Some points:
[-15 -38  20  30  36  19 -23 -20  31   3  -1  17 -26 -45 -29   8  19  14 -23 -12 -26 -13 -29  38  36  13 -19   1  23 -18  -2  12 -20 -32 -15  10  37  67  33 -73 -64  29  25 -36  -3  61  51 -56]
[  30    8   65  -42   16   11   18  -19   -3   34  -82   26  -19    0   -5   23   74   37   28   22   -9  -17  -36  -34   -2    7    7   43  -25  -10  -40  -28  -36  -25    8  -16    5    1    7  -12  -11 -116   12    6  -26  -51    2  -24]
[-12  20   0  11  38 -14  49  -6  48  10 -40 -18  33  23  10 -23 -53  -9  -7 -23  83  31 -48  22  -1  26  -7   7  -4   6  13 -28   2  24 -32  15 -19   5  46 -20  37  11  54 -12 -79  24 -28   6]
[  6  15   5   8   5 -30 -64 -14 -28 -71  36  -6  16  43   3  -6   6 -31  40 -14 -22  17  -9 -26 -50 -48  13  12 -34 -30 -12  18   6 -21   1  47 -41 -14  42 -96  -8  -3  -8 -21 -33  -3  18  41]
[  3  62 -22 -19   5   3   4  -9  12 -22  25 -74 -32 -39   4  35 -33 -40  19  11   2  -4 -18   8  25 -72  41 -29  -9   6 -22 -30 -65  64  10  39  30  -1 -11 -19 -29 -47  -6  26  47   9 -44 -64]
[ -5  12 -25 -35   1 -13 -27 -58  21  -9 -11  37  13  34 -18 -40  63  -2   5 -17  57 -21  53 -17  23   2  70 -21 -46 -28 -15  -1  69  29 -71   4 -20  41 -32   5  -4  25  -3  18  25   1   0 -34]
[ -8   2  37  -1  -9  16 -12 -15  28 -17 -11   3 127   9  -6  18 -39  -8   1 -55 -14  41   3 -18  11 -16 -37  -1  12  -4  -9  -3 -22 -15 -15 -68 -20 -20  -6  22 -63 -21 -20  -4  65  -2 -19 -54]
[ -24    5   23   -2  -26  -12   23 -115  -32  -33   -2  -11  -16   40  -23   14  -25   -7  -25   11  -73  -20   11   44   13    7   11  -30   -6    8   31  -47  -10   26   13  -42   29  -27  -10   11   69   -8  -19  -16  -20   18   49   -8]
[ 23 -11  -8  58  27  -3  -2  20  14  38   3 -77 -11  62 -12 -35  66  18   7  -5   0  55   7 -37 -17 -27  11 -11  27  81 -35   7 -14   6  10 -68  -9   9   6  -7  22  12  17  22  14  26  11   5]
[  34  -23    0   -8  -16  -16  -33   -3    6   30   22   -7  -33    8  -23   21  -15   23   -4  -34  -66  -35  -18   15   33   21   -5   -8    7   -9   31  -28   17  -11    7   -8 -110   18   -8   -5   -9   -3   35   28   -2   21 -127   29]
[-25   7 -43   8  -4 127 -31  16  12 -18 -19 -29  10   3 -42   4 -13  15  73 -12 -19  -5  -1  27 -10  39   3  60  -7  29  43  32  16  33  -2   5  -4   2 -34 -23  21   8   5  17 -11 -47  12  -2]
[  6 -39  -4  -1 -92 -36  37  16 -20 -12 -55 -56   4  14   2   4   1  52  -5 -14  25   5 -26  26  21  18  31   4  11 -31 -16  48 -50  38 -21  27 -24  32   6  -4 -19  22 -63 -16  13  -6  17  49]
[ -11   79  -21    4  -33  -14    6   -9   10    9   10  -45  -20   -1  -24    6   -7   10  -27    8   45  -30  -20  -20 -109   18  -16    9   12  -13   27   19   -5  -89  -30    3  -14    8  -61   12   14    0    9   31   10   40   18  -11]
[ 29  62 -13   6  -1   1 -44  51   2  26   7  10  33   8 -53  61  28 -41 -24  80  11  15   8 -24 106   5  -2 -20 -10 -14  33   2 -43   2  -6   3 -22   4   2  15  29  20  -7  20 -70   6  24  18]
[ -4 -19 -45 -47  35 -60  52  43 -13 -15  -2  12 -25  -7  14 -46   5 -64  20  25 -46  35 -17  24  -1  11 -23  40 -10 -26  15  -8  15  10 -15 -72   3 -29 -81 -34 -47  10 -47  27 -34  25  -2 -11]
[ 36 -11  -4 -31 -11 -12   2 -14  24  16 -11  41 -56  -3  25 -15 -38  -3  68  24  13  -4  47   5  -8 -22 -73 -29   3  20  -5   4 -60  20 -13   9 -37 -28 -46   0   4  52  68 -71  22 -19  28  -5]
[-25 -18 -63  24 -27 -60   5  -5   7 -59  40  50  14 -17   6  29  11  51  28   1  15 -41  -7 -15  -7 -11  15   0  32  67  16  16   5  -5  -2  -7  -5 -28  33  31 -19 -31  10  30 -84  -3   6 -38]
[  37  -15  -62  -27  -29   75   35  -12  -37  -17   15   18  -28   -2  -29    8   11  -51  -42   -9    3   29    0    6  -25    9  -43  -33   37  -17 -111  -10   11   -9  -11    3  -21   -7   33   25    7  -10  -24  -45  -40   11  -11  -17]
[-28 -42  34  -7  -6 -20 -38  30 -19 -17  20  58 -43 -63 -62  26 -12  -7 -36 -70  21  56 -22 -18 -14   6  49  23  -4  21  -5  21 -48  10 -36 -30  31 -14 -11 -29  61 -26  19   1  38  -5  -5   5]
[ 26  -8 -17  31  43  -6   8   6 -19 -67 -28  -7 -32  -8  34 -30 -32 -53 -16   0   9 -15  22 -39  27  61  19  20 -12  44  27 -36 -29 -79  12   2 -40  32  16  27  23  -6 -38 -40  44 -53   6 -15]
[ 41  26   1 -20 -14 -18   6  25   5  22  -6 -16  18 -41  -2  -8 -30  26  -8   8 -26   4 127  16 -34  30  33  29  13   7  -7  -6 -16   2  -4  -1  45  21  49 -18 -20 -14  12  18 -28  13 -13  43]
[-30  45  21  -8  37 -15  61  -1 -20 -25  47 -16  -3 -24 -72 -38  32  67  15 -43 -18  36   2  -9  10 -21   2   2 -23 -20  -1  15 -13  -2  44  33   3  17 -17  74 -10  70   1 -35 -27 -22 -29   1]
[  8  18  12  45  11 -17 -17  42 -25  42  11  12   4   4  34  -1  12  14  -6  -8   4  -8   8 127 -23 -53  -2  38 -12 -14  14  28  34  15  -2 -16 -56  13  38  29  46 -32 -19 -27   6 -12  21 -56]
[-54  -7  68 -20  -7  22  16   8 -12 -19 -53  -1   6 -17 -25 -20  -6 -34   4  81  -2   2  10  -9  12 -72  26 -12 113  23  43  20  49 -12 -35  12  15  -8   0  15 -11 -12 -12 -53  11  -3 -54   5]
[-46 -39  33  -4 -41 -18  -3  12   3  70  39 -27  20  16  -1 -16  -9 -45 -27  12  -5 -55   4 -70 -17  23  -5  84 -24  12 -10   9  12  53  45  48 -17   5   6   1  -3  13  -1 -26 -10  20  13 -49]
[   3    8  -11    9   10   19   -2   12   26   23   10  -10   -5   -5   -3  -49   28   32  -29  -15   13  -28    0   33   46   17   35   14   -9   -4  -11   -6    5  -26    2   36   -5 -127   28    2  -23   -1   -1   -2   29   23   13   24]
[ 51  18  -1 -48  10 -16  36  44  18  -8  25 -26 -23  27  -7  24 -38  -1  21 -32 -19 -27 -20 -27  58  -4 -28  11   0  17   0  58  87   2 -22  -5  33  23  44  31  12 -35  31   2  39  28  58  34]
[ 90  -5  44  26 -17  19 -35   2 -95 -27 -15 -10  -4   4  34  10 -21  11 -15   3  51 -26   4 -13   9   0 -22   5 -13 -15 -13  -1  34   0  18 -39  75 -24 -17  -4   2  75  15   6 -24  16 -45 -39]
[ 23 -33 -58 -45  17  -5 -27 -25 -23  24 -21  23  16  30 -39 -42 -14  20 -52 -25  46  -3   0  10  -6 -49 -44 -15  15  10  80  -2  -9  -3  78  35  19  18   8  -7 -11 -20 -18  43  10 -21  13  16]
[-10  -3  -1 -27 -14 -62 -59 -15   6  17 -15 -21   5 -20  17  29  45 -10  37  17  -1  88 -10  41 -14  99 -21 -49  -1  25   0  30  45 -13  31  42  18  -7  14  17   5  -3  -3   1  27 -19  -8 -13]
[   0   -3  -16   26  -18   -3   50  -36   30   58   22  -23   -7  -27   18   14   13  -39   -3  -23  -13  -12   -7  -26  -17  -10   31  -24   14  -83   36   32   23  -11   16  -31   16   -7   33  -15   -5   29   28   20   -7 -127    7    2]
[ 21  -4 -35  77 -11  18  19 -31   7  22 -10  29  23  15  42  27  41 -34  24 -19  -7  23   4  -9 -13  -8  11  13 -31 -21  51  32  -5   7  19  37  50   6 -51  29 -10 -53   9 -58   3  66 -31  57]
[  -4  -79    9    4   18    2    2   35   -6   25   21  -15   12   -7    3   49    7   23   75  -21   32   -1    1  -16  -26   -9   13    0   36  -39   12 -127   24   -3   -9   35   20    3  -13   28   19   24  -27   22    6   14   43    8]
[-16  13 -13  32 -41  -1 -85  -4   9  22  -8   8 -13 -46   7 -62 -28   5 -19  33 -23  -4 -71  -2   5 -37 -10  21 -35  21 -34 -51   8   1 -30 -37  36  27  -2  57 -46  14   4  -6  -3 -42  25  67]
[-52 -11  59  -8 -29  43  17  12  56 -31   4  48 -66  40  23 -17 -16 -17  33  23  32  12  16  17  -3 -12 -25 -16 -55 -21  -3   6 -13 -37  44 -31  17  25  50  22  -1  12 -36  67   0  43 -21   5]
[ 28   2  38   7  50   1 -16 -10  18 -41 -28  27   4  14  58  -3  -3 -37 -44 -15 -35 -20  -6  19 -15  17   7   4  75 -21 -54  24 -17  42   5  43 -10   0 -51  38  21  28  12  84  -5 -11  22   7]
[-10  29  21  62  -8  13  46  19  -6  -5   2  46 -36   4  20  37 -51  41 -45  35  -6  56  22 -23   3  11 -13 -28  -2  19 -14 -27  68  25  40   9 -44 -10 -48 -71 -36  -4 -27   0  19 -27  30  -1]
[  1   7  -2  -4  -3   8  47  19 -27 -38  44  49  77 -23   9 -27  50   7  -8  70 -14 -43 -39  10 -19  30 -39  -2 -14   0  -7 -23 -27  20  -9  -1  13  18  33 -38  20   5  49  15  98  -2 -12  33]
[-61  19 -18 -46   0  15 -21  42  -4  30  -9   3   9   2 109 -29   8  44 -21 -59 -43 -25   0 -55   5   0 -10 -84   9   1  18   6 -12  -6 -18   1  16   4  -2 -17  45  -6 -27 -22 -26  22  -9   0]
[-56 -49  -8 -16  99  19  -1 -34  -3  31  25 -23  31  -5   0  60 -37  22 -10  60  23 -49   7  17 -10   0  18 -28 -53  20 -67  38 -14 -28  -4 -25   8  15 -25   1  -7  -6  -9 -15   5  -3 -16  38]
There is one direction along which these points spread out most. For each point below, how far along it does it lie, from 0 to 99? 50 is the average, and the first point above lies past it. One standard deviation of the points above along it is 16.
[  37  -15  -62  -27  -29   75   35  -12  -37  -17   15   18  -28   -2  -29    8   11  -51  -42   -9    3   29    0    6  -25    9  -43  -33   37  -17 -111  -10   11   -9  -11    3  -21   -7   33   25    7  -10  -24  -45  -40   11  -11  -17] 69
[-46 -39  33  -4 -41 -18  -3  12   3  70  39 -27  20  16  -1 -16  -9 -45 -27  12  -5 -55   4 -70 -17  23  -5  84 -24  12 -10   9  12  53  45  48 -17   5   6   1  -3  13  -1 -26 -10  20  13 -49] 35
[   0   -3  -16   26  -18   -3   50  -36   30   58   22  -23   -7  -27   18   14   13  -39   -3  -23  -13  -12   -7  -26  -17  -10   31  -24   14  -83   36   32   23  -11   16  -31   16   -7   33  -15   -5   29   28   20   -7 -127    7    2] 34
[ -24    5   23   -2  -26  -12   23 -115  -32  -33   -2  -11  -16   40  -23   14  -25   -7  -25   11  -73  -20   11   44   13    7   11  -30   -6    8   31  -47  -10   26   13  -42   29  -27  -10   11   69   -8  -19  -16  -20   18   49   -8] 67
[-12  20   0  11  38 -14  49  -6  48  10 -40 -18  33  23  10 -23 -53  -9  -7 -23  83  31 -48  22  -1  26  -7   7  -4   6  13 -28   2  24 -32  15 -19   5  46 -20  37  11  54 -12 -79  24 -28   6] 31
[-25   7 -43   8  -4 127 -31  16  12 -18 -19 -29  10   3 -42   4 -13  15  73 -12 -19  -5  -1  27 -10  39   3  60  -7  29  43  32  16  33  -2   5  -4   2 -34 -23  21   8   5  17 -11 -47  12  -2] 36
[  6 -39  -4  -1 -92 -36  37  16 -20 -12 -55 -56   4  14   2   4   1  52  -5 -14  25   5 -26  26  21  18  31   4  11 -31 -16  48 -50  38 -21  27 -24  32   6  -4 -19  22 -63 -16  13  -6  17  49] 33
[-25 -18 -63  24 -27 -60   5  -5   7 -59  40  50  14 -17   6  29  11  51  28   1  15 -41  -7 -15  -7 -11  15   0  32  67  16  16   5  -5  -2  -7  -5 -28  33  31 -19 -31  10  30 -84  -3   6 -38] 32
[-54  -7  68 -20  -7  22  16   8 -12 -19 -53  -1   6 -17 -25 -20  -6 -34   4  81  -2   2  10  -9  12 -72  26 -12 113  23  43  20  49 -12 -35  12  15  -8   0  15 -11 -12 -12 -53  11  -3 -54   5] 76
[  1   7  -2  -4  -3   8  47  19 -27 -38  44  49  77 -23   9 -27  50   7  -8  70 -14 -43 -39  10 -19  30 -39  -2 -14   0  -7 -23 -27  20  -9  -1  13  18  33 -38  20   5  49  15  98  -2 -12  33] 68
[ 29  62 -13   6  -1   1 -44  51   2  26   7  10  33   8 -53  61  28 -41 -24  80  11  15   8 -24 106   5  -2 -20 -10 -14  33   2 -43   2  -6   3 -22   4   2  15  29  20  -7  20 -70   6  24  18] 41
[  30    8   65  -42   16   11   18  -19   -3   34  -82   26  -19    0   -5   23   74   37   28   22   -9  -17  -36  -34   -2    7    7   43  -25  -10  -40  -28  -36  -25    8  -16    5    1    7  -12  -11 -116   12    6  -26  -51    2  -24] 66
[   3    8  -11    9   10   19   -2   12   26   23   10  -10   -5   -5   -3  -49   28   32  -29  -15   13  -28    0   33   46   17   35   14   -9   -4  -11   -6    5  -26    2   36   -5 -127   28    2  -23   -1   -1   -2   29   23   13   24] 36
[ 23 -33 -58 -45  17  -5 -27 -25 -23  24 -21  23  16  30 -39 -42 -14  20 -52 -25  46  -3   0  10  -6 -49 -44 -15  15  10  80  -2  -9  -3  78  35  19  18   8  -7 -11 -20 -18  43  10 -21  13  16] 33
